Some points:
-17| 24| 24| 59|-35|-24|  8| 12| 32|  1| -4| 11| 38| 82|-25| 25|-18|-38| 20|-56|-12|  9|-75|-18| 26| 18|-84|-36|-23| -1| 10| 19
 47| 20|-61| 28| 22|  5|-15| 24| 45| 32|-52|-40|-23|-54| -9| 36|-26| 22|-29|  3|-68|-70| 10|  0|-35|-20|-47|  0| 10| -4|-44| 12
 41|-74| -8| -1| -8|-31| 52|-11|-48| 42|  5| 11|-43|-21| -3|-38| 15| 22| -3| 31|-20|  0|-14| 88|  0|-29|-13|-53|-17|-15|-16| 12
-94|-25|101| 19| 35|  5|-11|-35| 62| 47|-28| 19|  8| 12| 34| 11|  6| 29|-11|-23|-35| 14| -6|  0|-17| -5| 27| 40|-25| 11| -5|-14
-74| -9|-37| 21|-42| 12|-34|-28|-32| 21| -5|-65| 47| 25|-23|-10|-38|  0| 13| 55|-30| 21| 52| 17|  6| -3| -6|-10|  5|  2|-34|-42
  8| -7| 18|-41| 17| -5|  9|-34|-11| -6| 58|-17| 80|-30|-24| 52|-32|-30|-56| 24|-59|  1|-13|-26|  6|-40| 20|-26| 42|-19| 71| 28
 36|-28| 78|-26|  5|-36|-44|  6| 46|-47| -9| 39|  2| 60| 52| 37| -6| 25|  5| 31| 31| 43| -1|-80|  0| -8|-12|-25|-79|  6|-21| 50
 16| 24|-31|-21|-42| 29| -4| 18|-10|-10|-12| 16|-22| 10| -1|-74| 15| 28| 33| 79|  1| 16|  3|-51|  3|-26| 35| 31|-19|-12| 21|-47
 35|-48| 80|-12|  7|-11|-26|-36| -6| 41| 33| 21| 48|  2| 46|-37|-15| 11| 15|-63|-11|-59| 11| -2| 11| 47| 43| 11|-41|-30| 13| 28
-14| -5| 36| 17|  9|-10|-34|-37| 15|  4|  4| 69| -6|  8|  6|-18| 23| 30|-69|-11|-46|-12|-19|-31|-14| -1|-12|  0| -2|  4| 56|-48
-17|-20| 41| 35| 16|-26|-33|  8| 56| 11|-44|-31|-37|  6|-51|-37|-40| -4|  1| 13| 28|-41| 16|-35| 30| -9|-26| 13|  9|-11| 36|-29
-44|-52|-24| 27|  7| 66|-21| 58|-31|-34| 36|-50|-29| -2|-20| 18| 37| -3|-66| 20| 14|-25|-54| -2|  6|-28| -6|  4|-25| 52| 30|-21
 32|-51|-12|-17|-17| 30| 26| 39|-28| -3|-60| -9|-24| 30| 33| 41|-29|  0| 31| 38| 42|-26| 13|-13|  5| 27|  6| 47| 27| 40|-20|-15
-76|-38|-51|-39| 12|  4| -8| 16|  9|-42|  7| -1| -6|-31|-14|-42| 23| 26|-10| 11| 13| -1| 47| 50|-54| 38| 50| 12|  9|  4| 15|-18
-36| -8| 58| 20| 30| 28| 23| 69|-65|-70| 57|-31|  3|-25| 32|-53| -7| 32| 20|-51| 41|  9| 25| 29|-43|-30|-21|-56|  9|-63|-20| 57
  2| -3|  6|-26|-27| 17| -8| 57| 55| 33|-76| 15| 24| -5| 37| 28|  0| -3|  0|-18| -9| -2|-37|-31|-33|-48|-15|-42| 23| 26|-29|-51
-10| 11| 51| -4|-16|  0|  9| 21|-21| 13| 36|-29|-37| 41| -2|-11| 27|-58|-35|  4|-27| 21| 37| 93| -8|-16|  7|  0| 54| 22| 27| 23
 42|  5| -8| -5| 69| 30|-24| 29|  4| 68| 33| -4| -4|  7| 25| 23|-18|-17| 48| 18|-31| 23| -7| 19| 51| 30|-90| 39| -5|-20|-12|-29
 17| 52|-20|-31|-14|-23|-12|  6|-27|-14|-14| 31| 45| 10| -4| 11|-45| 20| 35| 51| 42|-30|  8| 30|-12| 33|  0| -3| 61| 38| 30|  4
-12|-23|-21|  9| 23|-55| 18| 17|  4| 44| 45| 53|-24|  4|  6| -3|-33|-17| -7| -6| 28|-37|-11|-41| 23|-21| 11| 86| -2|  7|-37|-60
 41|-29|  7| 54|  0| 11| 39| 19|  8|-19| -9|-59|  3|-39| -5| 88|-26|-39| 68|-16|-26| 14|  0| 39|-26| 11| 32|-20| -5| -4|  3|-21
 11| 13| -2|  2|-40| 39|-32|-26| 21|-45| 26| 45|-12| 24|-52| 29|-21| 58| 11| 16|-20|-16| 62| -1| -3|-28| -5| 41| -1| -8|-23|-15
 38| 24|-12|-76|-13| 19| 63| 16| 33|-29| 29|-58| 60| 35|-34|-52|-25| 29|-32|-10|-13|  3| 25| -1|  0| 17| 19|-13|-26| 32|-81|-16
-18| 53|-91|-52|-27|  2| 44|  4| -8| -5|-49|-36|-57| 45| 17| 35| 40|  8| -2| -9| 55|-57|-23| 38| 47|-42|-20| 53| 16| 27| -1| 60
  8|-21| -3|-77| 12| 31|-23| -9| 19| 12|  5| 13| 28| -5|-35|-23|-55|-57| 20|-17|  9|-24| 23| 14| 34|-26| -7|-15|-29|-35| 17|-60
 11|-39| 85| 17| 20| -5| 12|-37|-74| 13|  9|-42|-26| 17|-24| 10| 35| -5|  6| 48|-71|  1| -9|  4|-23| 35| 39| -6| 37|-37|-21| 15
-31|  2| -7|-49|-20|-20| 44|-56|-36|-34|-47|  6|  4|-36|  7| 49| 51|  6|  1|  7| 36| 16| 27|  3|  5| 58|-67|-25| 22|-37| 28|  8
 14|  0| 11| 25| -9| 17|-24| 33| 16|  5| 48| -6|  5|-35| 14|-33| 16|  4| 30| 14| 29| 37| 46|-11|-19| 40|-21|-28| 46|-14| 17|-31
 29|-17| 17| 70|  5|  6| 10|-16|-38| 27|-13| 53| 50|-79|-48| 19|-31| 58|-29|-51|-13| 72|-31|-32|-91|-38| 40|  6| -5|-33|-15| 10
  1| -1| 36| 54|-25|  7|-30|-27| 39|-41| 52| 34|  5|-32| 42|  7| 39|-29|-13| 10| -2|-10|-44|-35| -9| 14|  1| 27|-40| -5| 17|  0
 20|-44|-31|  8| 25|-54|-63|-31|-10|-18| -6|-50| 13| 47| 42| -6|-14|-21| 13|-57|-17|  3| -6|-44| 17|-14| -8| 26| -2|-11| -5|-39
   1|  -6|  33|   1| -57| -18| -36|-105|  -9| -33|  -3|  29|  19| -31|   3| -50|  77|  -1|  -9| -37|   4|  74| -26| -35|  -8| -83|  -4|   8| -10|  35| -41| -42
 35| 65| 25| 21| 36|  7|-26|-31|  0|-19|-66|-31|-30|  1| 40| 26|-78|-35|-25| -1| 58|  4|-44| 36| 56| 38|-16| 19| 17|-10|-14|-12
 -4| 57|-42| 18| 37| 17| 50| 12|-22| 12|-34| 33| 10|-33|-10| 21| 24| 17| 43|  3|-40|-20| 59|-33| 31| -9| 21|-30|-54| 45|-27|-17
 16|-74|-17| 27|-15|-17| 21| -6|-64|-11| 11| 62|-30| -6|-24| -1| -8|-14| 42|-49|-49| 31|  5| 24|-27|  0|  0|-46| 30| 32| 14| 39
-54| -4| 53|-54|-32| -3| -2| 31|-20|-28| 35|-16| 28|-79|-17| 41| 11|-27|-32|  5|-22|-39|-19| 11| 67| 21| 17| -4| 38|  8|-40|  4
 49| 32|-14|  1| -8|  1|-14| 57| -6|  5|-36|-21| -7|-42|-34|-37|  7|-63| 22|-15|-73|-29|-82| -2|-41| 24|-77| -3|-25| 12|-21| 30
-15|-10|  1|-17|  8|-18|-46| 21|-29| 19|  1|-14| 19|  4|-67| 13| 19|  7| 14| 18| 29| 15|-15| 15|-21| 56|-18|-24|-42| 11|  4|  8
-13|  6| -5| 35| 40| -3| -7|-56| 25| 21| 56| -5| 50| -9| 45|-20|-31|-36| 32|  6|-19| 11|-24| 19|-61| 41|-44| 60| -8| 23| 55| 34
  1|  9|-15| 55| 37|-28|-40|-30| 98|  2|-12|  3| -2|-30| 15|-57| -6| -3| 12| 13| -7| 16|-22|-16| 53| 20| 72| 13| 24|  3|-19| 21
  5| 11|-38| 15| -7|-28| 37| 17|  0| 38| -2|  2|-65| -6|-73|-16| 23|-36|-46| 10| 56|  7| 40|-24|-18|  3| 22| -8|-12|  3|-53| 32
-22| 21| 22|-36| 55|-18| 13| 30|-25|-54| 15|  8| 77|-14|-14| 45| 24| 30|-69| -4| 61| 35| 47| 14|  8| -4|  1| 38|-28|-21|  6| 13
  5|-54| -8|-23| 37| 56| 39|-57|  3|-19|-33|-10| 40|  8|-55| 22| 86| 11| 10|  5| 41| 43|-30|-35| 23|-56|  7| 16| 41| 10| 59| 35
  6| 15| 29| 32|-22|-26| 36| 46| 32|-32| 13| 42|  6| -7| 25|-39| 18| 53|-46|-12| 10| 23| -3|-35| 26| 55|  3|-23| 13| -4|  7|-30
 33| 24|-72|-20|-49|  5|-30|  9| 59|  8| -4| 16|  0| 18|-14| 20|  1| 18| 24| 24|-19| 24|-10| 23| 18|  1| 13| 57|-49|-39| 18| 51
-21| 12| 46|-19|-24|-22| 17|-61|  0|-13| 51|-34|-64|-24| 52| 10|-72|  6|-36|-47| -4| 65| -3|-65| -4| 18|  7|  7|  5|  2| 44| 14
 32| 52| 61|  9| 25|  0| -1| -2| 31|  8| 56|-34|-35|-21|  3|  7| 26| 28|  2| 24| -5|-37| -1| 22|-52|-18| -6| -9| -7| -1| 14|-55
There is one direction along which these points spread out most. Take the direction at right angles to it along which they spread out most. Go by this last direction. How far along it is each point below, from 0 to 99? The average is 50, and the first point in the table lies past the average. One standard deviation of the points above along it is 16.
-23| -9|  7|  0|-23| 20| -2| 32|-63|-11|-24| 56|-30| -7| 15|-29|-13|-39|-11|-11|  9| 30| 35| 13| 15|-30| 20|-49|-37| -7|-26| 37 34
  6|  8|  7|-15|  8| -7| 66|-35|-13|-17|-30| 31| -6| -8| -2|  2| -1|-31| 49|-14| 57|-40| 25| 46|-18|-53| -2|-37| 29| -2|-17| 21 35
-28| -3|-53| -5| 39| 79|-13| 14| 14| 22| 39| 12|  5| 22| 32| -5|-15| 36|-12| 16|-16|-11|-21| 16|  2| 48|-38| -8| 37|-48|-64|  2 53
-24| 23|  5|-61| 19| 26|-53|  8| -3|  5| 15|-23|-21|  7|-65|-22|-26| 68| 22|  0| 12| 12|-40| -3|  6|  6| 11|-49| -3| 56| 31|  0 45
 30|-10|-58| 39|-51| 15| -7|-17| 33| 41| -6| -4| 24| 18| 21| 21|-17|-23| -8| 33| 44|-20| 31| -4| 47| 25|-32| 26| 14| 30| 20| 45 66
 51| 44|-70|  3| -9| 13| 29|-14|-35| -8|-24|  6| -8| 29| 16| 15| 10| 15|-35| -4| 19|-12| 50|  5|-35|-37| 49|-29|-13| 41|  6| -7 40
-24| 23|-30| -2|-31|-21|  4| 14| 29| 23|-36|-13| 19| 32| 30| -2| 23| -1| 34|-18| 26| 64| -9|-20| 12|  9| 28| 16|-63|-46| 22|-42 65
-36| 33| -3|-20| 37|-38| 41| 52|-42| 40|-30| 23|-33| 21|  8| -6|  7|-53|  3|-20|-44| -6| 54| 15|  2| 21| -4| 12| 61| 27|-13| 53 40
-47|  2|-29|  4| 19| 19| 20|-17| 29|-46|-13| -6|-46| 30|  1|-10| 37|-46|-19| -3| -3|  0|-44| 22|-24| 15| 49|-47| -9|-27|  9| 18 42
 48| 40|-56|  9|-17|  2|-29| 30|-61| 27| 10|  8|-58|  8| 15| 13| 54|  9| 16|  9| 17|-44|  3| 29| 16|-24| 73|-13| 18| -3|-20|-37 44
-11|  1|-11| 18|-28|-71| 18|-10| 21| 26| -3|-25| 24| 50| 34|-47|-27| 26| 14|-16| -2|-88|-10| -7| 42|-27|-24| 27|  7|-37| 39| 15 69
